(in the rows, 128 means zero)
Rows swapped in pairs by one turn or mirror: which row each one swaps with
zome: [123 122 128 137 138 115 149 137 144 128  88 136 105 152 125 123 114 134
 137 104 113]
Rit: [163  90 145 124 130 134 132 109 143 111 145 130 116 128 113 124 132 176
 117 117 140]
pes: [134  98 162 124 133 137 107 101 129 130 127 126 127  97 111 102 126  98
 122 133 156]
Dozu: [165  94 155 148 157 118 143 114 141 132 139 129 119 116 113 127 138 146
 134 111 137]
ripa: [116 132 134 140 131 120 121 127 144 111 155 144 115 171 139 133 117  86
 128 116 111]
kizo: [148  97 133 129 129 130 157 105 148 113 145 126 112 114 106 104 140 162
 130 101 136]
pezeg: [124 151 138 138 128 127 148 132 153 118 144 158 127 139 134 166 115  88
 131 126 125]
vulu: [126 111 156 142 120 132  96 110 112 121 128 120 121 110 107  86 141 111
 132 113 143]
gokan: [158  98 144 124 130 125 135 101 142 118 134 126 111 125 112 111 127 176
 129 109 135]
zezod: [138 129 148 128 131 133 124 107 112 139 167 149 133 113 124 111 129 183
 119 122 136]
zelo: [102 109 128 110 141 144 156 115 119 122 117 117 129 102 112 127 147 168
 125 135 158]
vuzap: [123 149 124 128 143 122 122 132 124 139 132 156 121 152 148 170 109 149
 128 116 105]
nes: [110 138 101 109 141 139 140 131 121 117 150 128 133 141 143 185 135 113
 124 135 128]
Nezad: [153 126 153 130 120 128 118 118 124 129 127 125 112 117 106  83 124 161
 134 108 136]
nefat: [133 123 121 105 136 140 119 130 122 115 145 129 133 152 145 193 129 135
 111 142 129]
dek: [106 134 128 134 129 127  88 132 109 123 110 124 125 141 131 142 130  76
 136 124 125]
kob: [136 115 135 136 115 135 128 110 123 128 177 126 134 104 113 101 133 164
 120 131 148]
Vusep: [ 98 138 148  95 116 137 128  85 133 116 123 116 148 107 118 116 120 131
 123 142 160]
viker: [132 140 132 150 119 133 100  96 120 107  95 114 122 108 118  98 133 136
 133 109 142]
Bizim: [116 166 120 109 132 135 103 145  98 136 128 126 129 144 140 163 120 117
 130 136 127]
Govu: [121 120 150 135 123 131 123 108 128 110 190 135 127 134 124  96 137 108
 118 125 140]
kofof: [121 136 104 135 127 119 124 145 140 129 131 137 120 160 139 173 106 122
 131 119 108]
rim: [ 98 120 115 112 147 132 152 135 136 121  87 125 118 135 126 163 132 146
 133 126 132]
sevo: [102 140 134 111 133 147 135 123  91 133 154 120 144 103 131 123 146 135
 114 154 159]
Lib: [102 136 139 108 119 125 130  99 154 111  85 126 131 143 125 137 102 117
 136 119 131]
Letap: [136 125 131 128 164 129 125 133 113 137 151 126 140 127 143 188 140 108
 125 144 136]
ruza: [121 112 141 121 143 131 100 127 135 130 102 132 121 130 130 152 115  68
 129 133 130]
Rumur: [139 132 164 143 119 136 154 109 148 116 172 148 132 101 113 110 131 120
 121 126 154]
Kozu: [120 137 116 100 139 136 118 127 112 122 141 125 132 146 148 192 127 134
 121 146 130]
Nefi: [114 160 112 138 124 135  91 110 108 111  95 113 133 121 140 142 132 108
 130 128 140]

kofof pairs with kob
vulu pairs with dek
vuzap pairs with zezod
Lib pairs with Vusep
Govu pairs with ripa
Nefi pairs with viker

Rows swapped in pairs by one turn or mirror: which row each one swaps with
Ladod: [ 94 147 135 110 132 131 145  84 117 127 117 111 138 109 123 107 131 126]
Vaf: [115 119 108 165 129 124 136 164 145 116 104 120 115 125 148 156  93 119]
rivu: [128 141 141 170 104 127 142 128 159 148 123 138 101 117 111 135 111 108]
Nizuk: [154 135 116 152 116 122 140 124 142 140  86 144 139 131 133 108 151 135]
tobes: [134 157  98 154 123 124 104 145 125 112 101  89 130 142 128 124 123 120]
nezep: [106 116 104 163 134 122 155 131 125  93 131 119 116 134 117 166 145 135]
zeg: [126 160 100 145 129 107 122 134 156 102 106 106 153 133 142 118 112 119]
kud: [122 142 142 109 146 155 121 134  93 125 125 131  95 147 111 131 129 123]
gedu: [125 121 101 128 147 114 119 150 132 127  92 139 125 147 114 170 140 136]
nar: [113 120 123 141 103 143 128 119 162 138 124 145 140 115 162 152 103 121]
par: [101 154 117 161 114 110 136 115 136 118 108  96 153 109 124 115 128 108]
Zipit: [108 103 121 112 135 128 146 159 119 109 135 132 101 146 106 157 146 125]
Kunap: [132 129 132 130 125 152 128 100 132 156 123 154  91 110 121 108 132 115]
seb: [134 122 120 107 152 104 123 130  94 139 105 115 114 132 112 149 138 145]
zizus: [133 114 119 173 135 127 148 151 153 115 100 141 140 123 118 147 124 140]
doz: [100 140 133  86 138 139 150 111 131  98 135 116 130 124 143 111 113 127]
mavi: [117 137 122 111  95 135 113 132 135 137 133 128  98 152 130  88 115 136]
favi: [112 115 145 101 137 145 169 104 132 109 133 123 141 117 132 138 117 149]
dep: [137 126 128 103 140 142 141 113 112 132 140 148 113 173 132 118 129 144]
piru: [ 91 150 158 129 107 156 155 127 116 122 118 122  93 120 135 142 119 111]

tobes pairs with favi
doz pairs with zeg
Nizuk pairs with piru
Ladod pairs with par

Rows swapped in pairs by one turn or mirror: which row each one swaps with
kufu: [140 154 137 132  95 131  99 160 172  89 165 112 120 100 112 101]
vus: [130 145 137 126 137 103 115 132 118  99 189 142 104  87 140 131]
girav: [126 160 118 126 136 108 104 144 118  80 134 121  85  92 146 162]
Nud: [102 128 136 136 155 136 110 126 110 101 135  98 102 122 138 145]
nulup: [108 143 128 136 127 140 142 123 117 106 153 118  95 147 159 141]
Tidab: [139 149 149 141  95 138 122 138 147 103 129  85 104 152 120 128]
tofa: [136 170 129 134  77 148 122 150 167  93 156 120 100 139 141 118]
bib: [121 126 138 133 147 160 102 123 114 111 158 139  98  76 131 129]
dezeg: [134 148 131 139 128 112 115 154 129  87 198 145 109 105 144 126]
sifed: [141 139 149 113 114 175  74 129 128 104 154  94  86 140 152 137]
guvu: [136 152 142 115  95 145  57 138 149 108 119 101  89 125 128 131]
Dag: [151 160 130 133  95 150 113 155 152  93 188 154 117 100 125 141]
Rede: [132 143 146 150 120 115 157 135 128  92 167 110 115 128 125 135]
larez: [151 152 136 131 125 138 114 150 131  72 195 127 104 101 163 138]
Volib: [126 162 144 111 117 120  87 132 127 160 146 118 101 133 125 116]
Dob: [124 145 144 125 107 158  64 138 134 107 122 100  89 151 138 132]
baro: [133 178 115 130 116  91 103 160 131  99 143 131 104 101 137 155]
ped: [140 147 133 132 103 168  76 146 152  91 132 124  98  73 118 128]
sugi: [141 154 144 105 105 147  89 128 148 138 160 118  94 115 118  92]
ruma: [131 162 122 126 109 148 111 153 144 131 122 105  86  95 128 175]
pabi: [123 140 140 129 127 174  94 125 113 125 135 122  94 137 137 167]
mik: [132 159 133 119 115 142 132 143 140 157 170 124  97  84 122 145]

tofa pairs with nulup
girav pairs with sugi
vus pairs with guvu
bib pairs with ped

Rows swapped in pairs by one turn or mirror: which row each one swaps with
mure: [104 106  97 101 123 144 135 129 131 125 125 138  85 142 145 122 112 115
 135 110 120 132 136  82 144 142 107 123 130 117 131 156 153 104 112 138
 119 110 139 117 148 127 134 139 158 126 126 116 118]
zeli: [141 138 147 153 143 122 143 106 131 141 114 138 122 103 147 117 121 149
 120  98  87 108 116 122 123 146 122 118 135 130 108 127 111 140  74 107
 111 122 104 132 136 131 129 114 121  99 142 106 143]
Dosi: [112 157 126 146 119 114 132 138  98 121 156 121 112 160 144 140 104 126
 169 135 121 125 154 111 139 113 112 147 149 119 124 106 127 169 102 130
 145 126 137 109 130 134 135 131 116 155 142 153 161]
Biku: [142 154 137 146 131 126 144 155 124 107 122  91 139 124  86 135 138 124
 126 114  86 136 123 150 117 119 102 123 140 145 114  84 124 147 130 125
 138 124 102 151 111 129 125 112 106 154 117 153 144]
gez: [137 172 151 153  93 130 156 146 114 109  96 109 132 130 104 126 134 111
 139 137 120 112 119 128  87 136 115 137 127 114 107 108 123 140 113 111
 105 151 119 141 119 125 115 121 116 170 123 129 111]
Botil: [150 139 130 117 119 128 104 136 138 149  79 159 129 152 149 134 132 110
 136 120 150 152 137 109 137 112 124 159 122 105 112 136  99 147 131  93
 114 108 120 140 127 101 142 126 126 120 110 123 123]
tirak: [130 137 132 110 124 132 126 119 108 116 122 121 107 118 108  99 149 128
  94 117 123 111 100  88  94 166 134 122 129 110 126 163 161 108 125 141
 128 126 121 140 135 115 118 138 122 141 115 102 136]
zafil: [130 147 153 116 130 107 143 109 100 122 148 153 129 120 127 115 128 152
 144 144 106 111 125 120 114 144 155 118 140 135 126 156 161 120 122 185
 126 113 131 121 131 148 133 124 102 103 147 142 154]
petem: [136 115 110 134 128 110 133 119  93 112 150 108 107 121 120 117 114 139
 134 124 101 137 126 145 110 153 125  96 141 137 126 135 178 114 117 163
 159 123 124 109 109 156 138 124 109 146 147 132 147]
Noso: [117 113 119  92 121 128 128 149 115 113 121 133 110 141 126 105 133 116
 106 123 126 121  99  87 108 151 124 132 135 105 133 160 147  90 135 143
 124 129 114 140 139 104 127 140 138 135 109  99 116]
Remes: [119 134 129 109 105 121 129 151 128 108 130 117 142 151 126 145 130 106
 156 134 134 150 143 145 136 137 132 142 159 149 129 132 120 139 173 183
 136 100 130 133 108 127 143 143 105 139 100 145 100]
tas: [117 141  97 136 111 123 130  98 134 152 102 127 132 135 167 144 135 128
 145 128 156 157 144  79 113 138 161 120 125 136 103 123 124 131 128 111
 145 119 135 125 125 139 154 118 126 128 103 131 117]
mil: [140 155 131  86 125 101 115 154 117 121 121 154 150 127 110 114 158 113
 145 125 124 122 138 102 115 160 119 145 123 109 126 168 123 103 102 112
 115  99 123 154 140 123 130 102 119 115 138 114 111]
gezo: [122 111 126 104 106 118 125 169 138 110 107 130 144 158 141 129 122 106
 137 128 139 145 125 136 133 126 122 155 153 122 126 125 107 117 166 138
 122 122 115 141 110  92 138 142 116 137  95 115  94]
burod: [144 155 129 140  96 159 121 123 128 132  72 138 120 118 126 141 144 114
 141  97 154 126 124 135 125 154 127 142 114 144 121 155 135 171 143 119
 123 104 123 121 115 149 146 126 144 145 111 139 107]
Poma: [133 138 147 124 120 120 139 129 135 124 128 130 146 130 146 137 120 121
 158 123 112 133 135 148 150 148 141 135 170 159 115 132 100 141 148 186
 127  87 122 129 116 133 154 133  95  96 100 136 111]
nesal: [142 120 139 137 139  94 107 139  80 127 132 139 129 157 147  97 101 106
 142 134 113 128 124 162 126 145 124 106 154 127 132 146 139 130 105 136
 150 129 127 117 116 127 141 116  90 125 153 105 157]
pak: [115 139 115  93 121 111 137 136 130 107 139 161 130 131 124 124 139 115
 179 124 123 141 148  91 128 156 138 134 136 135 112 158 159 112 106 127
 143  85 136 127 137 143 156  95 128 121 142 141 110]
tiro: [130 137 150 124 147 146 122  73 132 134 124 141 112 110 123 102 139 135
 106 118 116 129 123 123 120 152 117 112 130 137  95 143 177 162 133 109
 128 107 138 138 130 126 105 112 136 138 123 133 153]
boli: [128 133 123 135 133 126 133 134 142 114 132 115 134 130 132 132 112 132
 149 115 103 138 145 147 148 105  95 152 154 137 104  79 114 175 118  96
 134 113 119 131 101 103 129 122 114 148 134 154 143]
birom: [150 145 159 144 135 123 145 110 135 140 111 133 143 102 145 121 126 138
 132 104  93 109 118 140 135 158 137 124 154 145 105 131  91 139 107 148
 108  98 109 138 126 132 140 122 101  83 118 114 124]
Goki: [130 130 128 134 133 142 131  71 144 127 133 135 110  90 141 112 124 143
 122 103 115 123 120 123 124 148 115 130 142 137  94 129 157 177 102  94
 126 105 134 126 116 120 121 122 135 134 140 138 137]
susi: [134 175 146 153 112 125 156 156 108 116 112  93 137 121  96 134 131 117
 139 126  98 123 127 139 101 130 103 135 131 120 106  91 123 145 104 120
 116 146 111 136 122 127 117 129 111 166 132 141 130]
kibi: [101 160 127 114 122  99 117 128 112 136 121 128 144 125 131 117 127 141
  98 124 107 135 135 128  88 142 107 122 143 156 172 126 130 117 119 148
 131 145 121 131 102 117 112 159 141 112 148 117 103]
fedek: [126 135 116 144 141 133 150 114 124 128 135 112  94 104 125 127 119 149
 120  81  77 117 125 109 134 154 112 112 138 133 123 134 146 130  84 135
 137 111 108 117 141 150 140 135 139 115 144 124 145]
donub: [124 120 154 107 142 124 102 129 123 129 124 146 136 169 132 113 128  99
 129 149 134 156 144 148 138 123 109 112 135 138 124 137 154 139 174 135
 119 112 149 152 132 122  99 109 124 135 100 138 148]
pobap: [147 142 141 112 103 131 128 108 140 149  84 161 140 127 150 139 136 127
 154 146 145 133 151 122 131 128 140 141 117 114 102 152 112 123 137 137
  78 108 143 136 127 126 124 128 110 112 114 130 108]
gir: [113 152 127 144 115 117 137 151 115 119 140 115 130 144 137 144 108 126
 169 131 120 137 145 123 138 107 112 160 149 121 106  81 119 174 110 115
 140 131 124 116 122 118 138 130 116 160 137 156 148]
fal: [107 137  94 138 115 114 122 100 136 155 104 121 133 137 165 148 125 135
 126 120 134 175 145  91 105 124 141 114 138 147 128 108 124 114 125 123
 152 132 129 126 116 130 146 136 140 119 124 133 108]
fus: [130 142 142 126 131 117 148 128 104 101 134 118 110 126  91  98 122 115
 136 120  87 133 121 135 110 159 127 108 145 146 138 141 182 125 108 171
 148 109 136 117 120 144 141 132 116 125 161 141 134]
mume: [132 131 145 116 132 112 109 164 111 121 127 131 143 167 119 133 131  92
 129 144 125 159 128 157 127 114 108 107 137 144 139 129 130 125 167 154
 122 123 122 161 128 131 111 114 111 134  91 141 137]
neni: [142 124 126 119 105 135 104 146 134 139  82 160 131 133 153 140 126 137
 128 118 152 130 133 140 128 117 105 157 109 120 131 135 110 147 145  95
 100 130 105 132 108 118 123 127 146 135 108 120 115]
Zas: [141 158 138 141 131 131 145 152 108 111 122  93 131 126  77 128 146 117
 120 124  90 142 118 151 100 145 119 100 133 147 121 116 145 119 136 156
 142 127 100 147 122 150 125 121 108 153 112 142 134]
tata: [102 167 142 104 126  97 128 144  97 123 131 141 145 128 123 101 124 128
 122 138 107 107 142 141  99 158 104 114 136 154 171 146 136 127 111 152
 115 139 134 127 111 128 107 144 127 112 149 110 117]
Tada: [121 120 124 125 129 128 116 123 144 128 126 143 130 134 166 124 105 137
 151 116 131 138 146 137 152 113 109 168 147 124 109  99 105 177 113  87
 123 113 128 122 110 103 129 127 135 131 142 137 138]
nebad: [100 107 116 102 120 135 124 137 135 126 116 162  97 168 160 126 103 103
 155 130 134 145 152 102 158 121 110 124 131 131 135 149 149 117 129 129
 108 112 151 116 141 126 127 130 149 127 114 122 127]

mil pairs with pak
tas pairs with tata
Biku pairs with boli
nebad pairs with tirak
Noso pairs with mure
Zas pairs with Tada
nesal pairs with burod

Rows swapped in pairs by one turn or mirror: which row each one swaps with
felar: [130 140 130 131  91 123 142 128 105 119 118 136 157 127 138 105 134 137
 114 130 159 126 134 147 102 128 142 168 127 152 124 143]
nup: [109 115 149 109 141 139 146 144 113 132 102 140  84 140 110 134  91 137
 144 101 138 131 164 132 158 123 101 112 125 116 156 117]
Nabip: [130 119 157 117 163 118 154 144 129 139 149 146 112 137 133 162  94 146
 127 124 128 137 154  78 147 130 110 102 147 119 144 121]
sasa: [142 114 144 118 166 137 144 148 112 127  96 145 126 136 125 140 108 133
 137 132  96 146 167 130 157 121 114 103  91 124 152 125]
setug: [126 139 110 139 115 118 131 120 102 154 152 117 160 122 153  98 137 134
 126 110  98 122 106 144 134 139 146 130 151 149 114 157]
mok: [ 90 126 144 126 124 123 146 128 145 139  73 129 112 132 116 132 102 135
 128 146  85 137 151 145 139 119 121  93 138 131 133 133]
lusuk: [121 132 141 127 148 101 144 133 120 125 193 138 135 129 150 140 133 147
 114 120 135 124 135  88 121 135 131 125 164 135 124 136]
zosuz: [ 81 143 125 140 108 108 136 115 134 127 123 122 139 125 137 106 146 132
 112 142  94 128 130 152 111 127 142 117 157 150 112 151]
bolek: [141 122 154 118 107 139 153 140 116 131  68 146 129 134 117 133  90 138
 132 134 150 137 155 140 134 124 121 141 109 135 147 127]
nunog: [136 111 153 116 143 140 149 148 133 141 107 144  96 132 107 145  90 144
 146 123 131 142 146 111 170 118 108  97 130 121 160 121]
pifol: [ 93 137 121 126 119 114 128 130  96 114 171 130 121 128 137  94 151 137
 124  95 151 115 133 144 116 133 132 145 151 140 127 141]
bonez: [124 138 119 137 118 114 128 127 115 122 190 130 132 122 139 102 158 141
 119 114 144 122 110 122 125 128 143 137 158 150 126 147]
Rap: [130 134 116 135 142 115 126 133  99 107 164 132 161 126 153 106 167 133
 118 125 109 129 139 140 115 127 144 135 117 146 124 147]
zuli: [134 140 119 140 110 127 134 140 106 129 191 124 135 121 134 109 148 135
 122 131 135 137 101 130 114 133 141 138 133 148 118 146]
nabod: [145 119 150 121 134 149 149 157 124 148 118 136  95 130 104 148  85 135
 144 138 121 151 132 119 161 123 112 101 107 123 150 121]
guvi: [136 119 138 123 136 139 143 135 117 173  87 128 129 131 126 131  82 135
 146 115  86 135 134 134 175 132 117 100 126 123 142 134]

nunog pairs with bonez
setug pairs with guvi
sasa pairs with Rap
zosuz pairs with mok

Rows swapped in pairs by one turn or mirror: which row each one swaps with
ros: [130 153 144 146 108 119 124  69 119  89  91 118 104 115 128 125]
Mifi: [147 135 124 142  73 111 142 106  98 126  99 116  86 111 147 129]
Lezon: [160 154 167  87 129 137 151 145 130 118 116 117 115 137 113 149]
savip: [150 138 142 140  81  93 121 127 113 109  85 112 100 135 131 136]
vupid: [155 143 156 132  82 101 116 136 112 110  91 118  95 144 138 138]
gorez: [151 146 121 148  71 101 131 113 111 121  90 124  99 130 143 136]
Dirim: [152 135 134 128  84 111 152  90 106 119 105 128  71  98 147 159]
Ner: [152 167 131  75 113 158 141 112 140 140 126 125 125 132 141 134]
gipe: [154 157 179  83 130 129 139 138 128 123 111 132 121 148 120 142]
bem: [150 146 157 136 101  91 147  89 137 137 101 138  62 127 142 151]
tugo: [151 142 154 132  79 107 132 142 117 104  96 102  92 143 130 144]
Vusa: [138 165 152 108 147 144 137  73 130  98 105 129 121 110 111 130]
Feva: [165 160 171  81 136 133 135 139 126 124 111 133 118 139 116 145]
sel: [145 143 167 128  83 101 121 134 117 112  94 119 100 153 139 135]
losuv: [144 152 119 121  64 125 124 108 124 127 109 112 102 138 160 128]
Fipez: [127 153 126 124  98 123 129  73 131 112 105  97  96 117 151 107]
dap: [147 167 133 150  95  82 122 101 128 111  86 119  91 103 134 130]
kuro: [155 154 129 167 115 113 165  96 109 135  91 113 110 127 139 133]
tukiz: [135 163 135  89 133 147 142  74 141 122 120 109 112 114 135 112]
koga: [157 158 168 101 137 114 161  93 147 145 115 150  79 122 125 155]
nebuf: [155 171 163  69 141 139 149 103 132 128 133 135 110 117 118 133]
fuf: [143 151 145 137  71  93 125  98 113 110 105 114  80 125 148 122]
vipu: [133 168 133 125  64 120 151 101 119 100  90  99  87 110 120 134]
sem: [160 154 159  78 143 131 143 131 129 125 110 130 128 127 106 143]
kitu: [172 178 152  79 119 134 149  72 109 141 110 116 101 123 113 107]
les: [160 153 140  83 137 150 165 112 114 144 124 135 114 102 120 140]
defes: [180 187 147 112 141 137 142  94 132 149 126 133 107 103 116 146]
zepo: [157 186 145  93 151 118 142 104 142 128 110 135 116  98 110 138]
Didil: [167 166 141 115  81 111 136  70  99 133  95 104  86 127 128 105]
gofik: [140 180 145  80 110 152 168 104 131 114 107 112 109 103  98 141]
Suze: [163 165 140  81 140 144 154 118 128 138 115 144 130 123 116 146]
miro: [170 172 132 161  89 105 124  90 117 135 107 117  86 111 139 139]
fike: [162 165 137 133 152 135 178  97 118 146 104 121 125 124 124 139]
Vavu: [160 148 147  86 129 140 167  95 117 128 121 139  89  92 130 163]

tukiz pairs with Fipez
Lezon pairs with tugo
Vusa pairs with ros
kitu pairs with Didil
Suze pairs with gorez
dap pairs with zepo
vipu pairs with gofik

